One turn or mirror swaps these rows in pairs. Which row does each one swap with?
The rows were stretched afterwards, more along some directions than others.
vafu: [-24  37 -13 -16 -18  -1   4   4  18  -9  11 -23   5  11  35  -8]
keka: [ -9  24   3  -9 -24   6  -4   8  23 -15   4 -30  10   1  19  -6]
pef: [  0 -16   2   9  -7  19  15  -1  27   1  -7 -16 -27   7   4 -13]
gafog: [-21 -10 -32 -14  11   6  46   4  27   1 -27  -8 -11   7  21   5]
dena: [ 26   7   0  -8 -16 -19  30 -13  23  -7  10   6   4  19  12  -6]
folar: [  9 -36 -14  -8  23  10  44 -11  -1  -6 -19  -2   0  -5  11  -1]
Diviz: [-17 -11 -12 -16  14   1  44  -1  10 -10  10   6  -7  15   5 -21]
pem: [ 12 -15  -9 -12   3   0  20  -6   2   9  -3  -1  -6  21  -3 -29]
Tafe: [-19  35 -35 -12  -4   9   5  -2  25   2 -22 -32 -13  -3  34  13]
lutus: [ 15  24   7   5 -28  -8   8   5  31  -9  -9 -20   3  16  25   2]
tik: [ 15  10  -3  -4 -16  -4  12  -5  17  23 -20  -1   9  -2  16  10]
vura: [ 16  31   6  -1 -20  -3  11 -12  31  -8   7  -2   4   6  14  20]
sop: [-30  27 -32 -19   5  13  13  24  12  -4  -2 -36  -4  11  21 -18]
tofos: [  6  10  -7  -9 -26   6  30   0  20 -20   8  11  -1  16  10 -19]
Luz: [-34  -9 -26 -13   0   8  13  24  17   0 -16 -48 -20  22  10 -32]
simin: [-21  10 -21 -34  19  24   4   4   3  -7 -13 -26 -27  -5  10 -15]
puga: [  7  -4 -23  -1  -1  14  42 -21  23 -19 -26 -23   2  16  19   8]
Dozu: [ -9  19  -6  -2 -17   5  19  16   8   8  -1  -5  21 -10  27   4]
nabaf: [ 14 -22 -17  -5  -1   1  26 -15  23 -29 -15 -28  -8  17  14 -12]
Dizif: [-12  -3 -14 -32  12  -7  20   4  14   0 -27 -34   0   2  14   2]
nefu: [-19  23 -12 -28  25  26  15   0   1  12 -10 -19 -12 -12  10  -2]
kufig: [-20  -2 -26 -20  29  28  18   5  16   2 -40 -39 -15 -20  20  18]
vuk: [ -7 -26 -12 -19  13  24  18  -7  15 -14 -37 -24 -27 -13  24   2]
Bik: [ -3  -3 -12   8   7   1  38 -20  19 -16 -11  -3 -13  18  14   4]
Lipov: [ -4  25 -34 -36   0   4  17   5  12  -8 -15 -22  -2   4  17   0]
Kove: [ -1  29   4 -22 -14  14  20   1  11 -12  -7 -13  20  -2  16   8]
dav: [ -4  19 -36  -7   0  13  30   1  18  10 -27 -21 -15   3  29   1]
pofab: [ 13 -11  -8   9  -8  13  21  -9  28 -18   0 -10 -27  24   1 -13]
vaz: [-17   1 -15 -27  -3  11  -1  33   5  10 -19 -32 -18   8  22 -31]
Lunef: [ -7   0  11 -24   0  10   2  -6  23 -17   3 -22 -29  11   9 -16]
Mivep: [-30   8 -35 -18  17  36   4   2  21   3 -31 -46 -25  -9  11   8]
mozo: [  6   0  -4  -5   6  14  31 -34  28 -11 -15   1   0  -8  11  27]
bag: [-15  -8  -8  -3   0  11  36   4  25   3 -23   0  -8 -15  20  15]
miz: [ -3  12 -12   4 -27  -3  10  -6  46 -14  -7 -29 -26  26  32  -6]
tam: [-21   4 -21 -17  22   9   4  -4  16  17 -27 -44 -11   1  27   8]
Tulug: [ -3   3   3   5   3   6   9  -7  21 -15   6 -32 -14  31   5 -22]
fer: [-13  35  10  -6 -16   0  15   7  12  -9   7   5   5   5  17   2]
Noza: [-41  -2 -10 -31  24  23  26  15  12   5 -10 -10 -12  -7   4  -5]

mozo is swapped with tofos
Mivep is swapped with Lipov
tam is swapped with vaz
tik is swapped with pem

One turn or mirror swaps these rows in pairs. Which row does each one swap with?
The rows were stretched afterwards, more along some directions than others.
Pami: [  6   2  -5   3  -7   5   1  14   7 -10 -14  -2   8  -5  -4  -7   0   0
 -13]
momam: [-17   0  16   3  -2  -4   4 -16  -3   4   6  -5  -2 -12   3  -6  25   0
  12]
zazos: [ -1   0  -9  -6  -1   0 -14  10   2  -3   4 -11   2   3  -7  -9  -1 -10
  -7]
Zil: [  7  -2  -8  -2  11  -9   6   8 -15   4  -4   9  -3  -7  -2   4  11  -9
   6]
sud: [-10  -2  -7   2  -1  -5  -4   1  -4  -2  -6  16   5  -5   3   2  10  11
   6]
ramu: [-11  -1  16   4  -2  -2   4 -14  -1  13   7  -1  -5 -17   7   0  21  -2
   6]
Zif: [-13   5   0 -15  10  -1  -2   0   5  -6  10   3 -10  -4  -4  -6  -6  -5
   9]
fet: [  9   5  14  -2  11   1  -5 -15  -1   3 -10  14  -3 -11  -1  10  13  -5
  14]
tok: [ 10   4   7  -8  19  -9   2   1  -2  21  -5  10 -13 -11  -6 -13  10   3
  16]
Zoko: [  6   2  -4   4  -7   8  -1  13   6  -7 -12  -6   3   3  -2  -9   0   2
 -11]
dob: [ -5  -6   2 -11   4  -5  -3  12 -11   5  -5   4  -4  -4 -12 -15   4   1
   1]
folif: [ 12   0 -13   7  -4  -4   3   3   9  24   2   0  -1 -15   7  -3 -13  -2
 -10]
maro: [  6   0   4   2  -7   2  -7  -3   7   0  -3   9   1 -13  -7  -4 -20 -10
  -7]
Tiku: [  8   4 -21   7  -2   5  14   5   0  21   4  -4   7  -6   0   6   3  -1
 -11]
Niso: [ 20  -5   0  -2   0  -7  -7   6  -5   1 -17  -5  -5  14  -1  11 -15  -2
  -9]
fese: [-11  -3  16  -4  -3  -9   3  -8   3   5   8  -6   0 -12   5 -12  24   3
  18]
gigu: [-17   0   3 -14  10  -3  -2  -5   8  -7   9  -1  -6  -7  -7  -1  -6 -10
   8]
Dopu: [  2   3   0  10  -7   4   1  -1  -6  19  -2   2  -4  -5  14  14   1  -4
 -13]
zafi: [ -1 -14   5   4   3  -7  -1  -2  -8 -14  -6   5   0  -8 -14  -4  -1   7
  11]
repad: [  8  -6   4   2 -17   2  -9  -2  -2  -3  -3   6   2  -4   2   1 -26  -7
 -12]
Bagam: [-23  -3  13 -13  -2  -4   8 -14  11  20   9  -5 -17 -10   0  -2  -1   5
  -3]
Det: [ 11   6 -15   9  -3   7   7   4  -6  20   0   2   0   0   5  14  -5  -1
 -17]
tidob: [ -6 -15  12  -1  -2  -8  -2  -6   0  -5  -2  -3  -9 -12 -12  -6 -16  12
   3]
Vokef: [  0 -14   7   3  -1  -8   1  -3  -6 -11  -5   1  -1  -8 -15  -3 -10   6
   6]
gini: [-15  -2  15  -1  -1  -7   6 -15  -2   4  10  -6  -3 -13  -1  -9  26  -1
  14]
Vefa: [-14   4  -2 -14  12  -2   0  -5   7  -2  11   4 -10  -6 -10  -5  -5 -10
   8]
Duf: [  8   6 -15   4  -2  -1   8   6   0  -7   9 -16   8   1  -1  -7   3 -19
  -5]
nisok: [  7  -5  -6  -7  10 -10   2   5 -12   4  -7   9  -3 -10  -1   8   6  -8
   4]
zuf: [ 16  -6   0   2   2  -9  -7   6  -3   2 -20  -7  -3  14   1  12 -12  -2
  -9]
lotom: [-21   0   9 -11  -4  -3  10  -8   9  18   7  -8 -14  -5   3  -5   0   8
  -4]
pono: [  7  -3   5  -4  12  -7  -3  -7 -10   3 -11  19  -6 -12  -2  12  14  -2
  10]
Kupil: [ 21  -3  -1   3   1  -6  -4   6  -4   1 -18  -3  -4  15   0  11 -15   1
  -9]
lega: [ -6   0 -10   4   2  -6  -2   5  -2  -3 -10  13   7   1   5   1  11   8
   6]
zofol: [ -4   6  -4  -7   3   5   0  13   8  -9  -4   1  -3  -4  -9 -22   1   8
   2]
Reni: [ -1  -2   6 -10   5  -5   8   8  -3  17  -4   3  -8  -9 -18 -18   3   5
   1]
deg: [  9   4 -14   5  -6   4  -5   6   3  -2  10 -17   7   3   3  -7  -2 -11
  -6]
Mumum: [ 13   1   8   4   9   6  -7  -8  -4   1 -11  11   1  -6   1   9  12  -6
  13]
bibip: [ -9  -3  13  -8  -4  -8   5 -15  -1   5  12   0  -2 -11  -2 -14  19   5
  19]
bog: [-25   1  12 -13  -3   1  11 -11  11  17  11  -6 -11  -7   3  -3   2   7
  -1]
Sigad: [ 11   5 -14   2   3  -1  11   7  -3   0  12  -8   4  -4  -2  -5   5 -19
  -1]
gul: [ -2  -4  10   5   5  -2   3  -2 -11 -12  -6   7   0  -6 -18  -3   0   9
   9]
lafi: [  7  -2   9   1  -6   3  -8   0   5   0  -7  11   3 -13  -7  -6 -21  -7
  -5]
bitok: [  6   3  -8   5  -7   0   1   8   7  -3  12 -18   9   0   4  -6  -3 -15
  -2]
tuzat: [ 11  -3 -20   9  -4   5  11   8  -1  17  -2  -5  10  -5   3   6   5  -1
  -9]
nog: [ -7  -4  -9   3   4  -7  -4   5  -2  -4 -13  14   5  -4   2   1  13  10
   6]
famu: [  6   2  -8   0  -8   2  -7   1   9  -2  11 -16   6   1   0  -5  -7 -17
  -7]
vefak: [ -1   6  -1   0  -3   9  -2  13   7  -6 -10  -2   2   0  -4 -14   5   4
  -5]
sosuv: [  0  -8  13  -7 -15  -8   1 -19  -3  -2   8   6  -3  -6   1  -6  -2   7
  11]
rinu: [ 17   2  -2  -7  14 -11   4   2  -3  18  -7   0 -13   9  -1   0   1   2
   7]
vanok: [ -2   8  -1   7  -5   8   2  -3  -7  21   1   5  -4  -3  12  14   0   1
 -10]
nilon: [ -2  -4 -12   4   2  -8  -6  -3   9  13  -3   6  -1 -10  12   5   1   1
   0]
dur: [-16   1   1 -13  12  -6  -3  -4   6  -9   7   2  -8  -7  -8  -3  -5  -9
   9]
fekab: [-24  -7  11 -12  -3  -7   5  -9   7  17   9  -8 -16 -11   4  -3  -3  10
  -1]
nug: [  6   7 -11   4  -6   2   5   3   5  -6  12 -16   7   0   0  -7   2 -20
  -4]
fepuv: [  1  -3   4  -8   3  -2   6  13  -2  15  -5   3  -2  -9 -16 -18  -3   3
  -3]
nele: [ -2  -7  11  -4  -5 -11   2 -13  -4   1   7  -1  -1 -11   3 -11  20   5
  18]

lega is swapped with zuf
tidob is swapped with zofol
tok is swapped with folif

One turn or mirror swaps these rows in pairs. Which row does each one swap with?
The rows were stretched afterwards, more along some directions than others.
Rarat: [-12 -22   8 -20  32  18  20   6  19 -10  13 -22  -5 -12 -31   3 -14  11
   8 -16   2   1]
vepem: [ -5  10 -10   4  -4 -11  -8  36  -4  29  -8 -28  18 -10  15  12  -8   5
  26   8   3  12]
vevun: [  4  -3  14  -2   0 -13   4  15   9  -6  17 -10   0  23 -24   6  -8 -21
  -4  23 -13  24]
rofor: [-22  14   3  14  -4  10  -6  28   2 -16  -5 -31  17 -27  -1  -2  -1 -10
  14  14 -20   3]
zar: [-15  -2  17 -40 -13   6 -13   0   9  16 -29  -3  13 -12   2  -4 -13   3
  -1 -13 -20   8]
tuvuz: [  5  14  14   6  -6  15  36  -4   4  -4 -12 -13   6  -2  16  -5  18  -1
   9   7  -1  28]
lati: [-11  29  -9  16  -6 -23   1  30   7  10   0 -34  12 -16  28   7   1  -3
  27  21  -5   2]
nudo: [ 11   1  13  -1  -1   3   9  15   9  -1   6   9  -6  19 -19   1  -7 -27
  12   6 -24  23]
Tukat: [-27 -19  18   0  15   0   3  -4  -1 -23  28 -18   4  -2  12 -19  -9  13
  25  -6 -42 -19]
zerov: [-14 -17  11 -14  17   0  17 -15  10 -17  38   6   0  10  -3 -16   2   0
   4 -16 -44 -17]
Lal: [-15  28   6 -30 -17   2  19  -4   2  -4 -17   1  18  11 -20 -11 -12  -7
  -9 -13  -2  17]
Pazis: [-11 -17  16 -16  -3  48   7 -29  23  -2  16  24  13  18  -9 -18 -12   3
  17 -28 -41  -5]
pup: [-14  -7  10 -17 -23  42   0 -30  11   1   3  21  25  30   3  -4 -12  10
   2 -13 -21  10]
sas: [-16 -13 -24 -22  -2  -3 -15  23  -1  12  -5  22  11   6   9  15 -21  11
  -6 -27  -7  -9]
Nuz: [-31  24  23 -17  11  -3  11   9  32 -21   8 -33   7  -5 -19 -29 -10 -15
  26 -16   1   1]
Kep: [ -9  -9 -12 -24 -12  23   1 -22  -1   9 -17   2  19  -8  -1  14  -6   7
  -3 -18 -30  -8]
nodeb: [-18  11  -6 -12  -2 -25   5 -35  14   1  16 -23  25  -5  20 -46   8  -1
   9 -13 -26 -14]
tonir: [-12  -3 -15 -10  -6 -15 -18   6  -5  13 -13   0  23  15   8 -14   0   9
  -3 -26   7  13]
zerom: [ -3 -17  -7 -17   0  21   0  29   3  10 -23 -17  22 -14  -6   3 -19  22
  12 -12  11  10]
gif: [-19  -2  30  -4   2  10   2   8  22  -6  13 -40  25 -34  16 -43  14   8
  27  -2 -18 -24]
Gaf: [  6  15  20 -11   2  11   4  -7  18  10   2 -15  13 -28  26 -14  33 -12
  25  -9   2  13]
kito: [ 12  -3   7 -24   0  10 -25   8 -19  -8  -6   3   4  -9  28 -22 -27  -9
  28  -1  -4  14]
legom: [  8   5  15 -33  16   8  12  -6  10   0 -22  -8  -1 -22  -5 -23  18 -17
   0  -9  13   6]
Geg: [  5  19  -6 -10   8   4   9   2  13  -2 -12 -19  14 -30  38  -9  23 -17
  21  -8  -5   0]
kema: [-16  15  19 -20  -7  -9  29   8  15 -20 -15 -12   3   9 -24 -21  -8   4
  -6   2   6  10]
roko: [ 18 -10   7 -31  10  11   9 -38  -8  23  -8  -2  -6  15  -7 -17 -11   0
  11   6   2  17]
Gon: [-25   5 -17 -30 -13  10  -3   5  17  -1   0  28  21  18  -5   4 -18   6
   8 -37 -16 -12]
labog: [-16   4   0  19  13   1  36 -20  20   3  15  -8  11   4  -2  -5  12  12
  -2 -12 -25   3]
zel: [  2 -18   1  24  -4  21  -9   2  -7  10  22  -8  21  -8  30  -7  14  17
  19  23 -23  -2]
letib: [-11  -2  27   6  -5   8  29  -9  10 -16  -6   4  -5  19 -28 -14 -11  12
  -3   9 -12  15]
nubin: [-27   5  13   7  13   4  13  17  37  -9  21 -14   7 -23 -16  11   1   8
  16 -19 -11   0]
lomad: [ 24 -21   9  -3  16  14   7  -1  -2   5  15  17   8  12  19 -10  13 -11
   7 -15  -6  15]
vokan: [ 16  -9  16  15  -7  -1   3  13   4 -16   5 -12  15 -12  -8 -14   9 -12
 -14   9 -25  14]
lizet: [-22   9  16  20   6  -1 -12  21  10 -16  42 -23  29   7  23 -34   1  -6
  13   2 -27 -16]
fodiv: [ -8  19  21   5 -16  -1  31  -8  27  -3  -4 -30  12   5 -19 -30  -3  -7
  19  12 -11  25]
romef: [-24   6  15 -13   5   4  34   0  27 -34   5  11  -3 -11 -10  -2  -4 -13
   7 -13 -30 -17]
suta: [-13  11   0 -29  -7   7 -12   2   2   0  -8 -12   4   9  20  -8 -27  -5
  39  -1  -9 -14]
fesam: [ -6 -13  16  23   5  -1 -10  28   4 -10  28 -18   9  27  10 -17 -14   7
  25   4 -15   0]
guzu: [-23 -11   1  15  29  -1  15  27  28 -20  18 -25  11 -19  -1   5  14   7
   8 -22 -17 -14]
fekup: [  9 -17  27   8  -2  -8  -8   0   5  23  13 -17  22   5  18 -23  11   6
  -5   2 -32  25]
Keluk: [ -3 -20  -1 -19   5  20   3 -13   8  36  -5 -19  16  24 -22  -5 -12  15
  20 -19   8  26]
gep: [-20 -15  16  -5  11  16 -16  19  16  -1  11 -30  21 -21  18 -22  11  19
  22 -12   0 -24]
fakan: [-15   4  19 -17   1  13   4   9   2 -29 -11   5  -2 -30 -13 -11   1 -15
   5   8 -21 -11]
garo: [ -7   9  -1  -3  10  11   0 -20   7  27  18 -23  24  27  21 -20   0   2
  33 -25   2  21]
mumeb: [ -4  -4  17   8  -7 -15   9   0   8  -9  20  -3  18  -4  39 -39  32  -5
  -5  -1 -33 -15]
Zolu: [  6  -1   4 -26 -10  21  -5   2  -6 -11  -5  39   6  13  11  -9 -15  -5
   1 -21 -11  14]
vezo: [  4 -38  24  -2  17   7  -4   5 -11   6  19  -5   1   8 -10 -26 -18   4
   7  10 -28  -1]
pupu: [-25  18  -7 -31   2   6 -23  11  -5   8   2 -14  21   2  26  -7 -10 -12
  23  -8  -9 -20]
munen: [-19   1   4  -8  -2   5  -6  29   7 -18  -4 -13   0 -35  -8   7  -9  -1
  17  29 -14 -17]
mobel: [-10 -10  -5  -1  13  29 -15 -15   1   8  22 -36  29 -26  18 -22   2   0
  25  -2 -29 -12]
Dapi: [ -2 -10  14 -25  12   9  14 -33   4  12  29 -17  27  16  -9 -39   7   3
  -4 -23 -15   2]
vidoz: [  6 -15  -1   9  11  22   0 -28  -7   8  32   5  16  -5  18 -17   3   3
  13   1 -37  -3]
Bov: [ -2   0  11   8   2 -15  35   9  10   1   2 -54  17 -21  12 -19  24   3
  17  22 -23  -1]
Nisin: [  6 -12  -7 -21   8   3  15 -28  -5  32   7 -11  16  34   6 -15  -2  20
   4 -12   5  16]
zev: [ -2   2  20 -17 -20  18   6 -12 -15   4 -22  12   5  -1  15 -24 -19  -6
  13  14 -28   3]
sivov: [  6   1   7   0  -1 -16   7  -1  15  -4  33  -2  21  15  16 -34  24 -14
   8  -7 -27  -4]

Nisin is swapped with kema
legom is swapped with labog
Nuz is swapped with garo
vokan is swapped with Kep
Bov is swapped with zerom
pupu is swapped with lizet
letib is swapped with roko

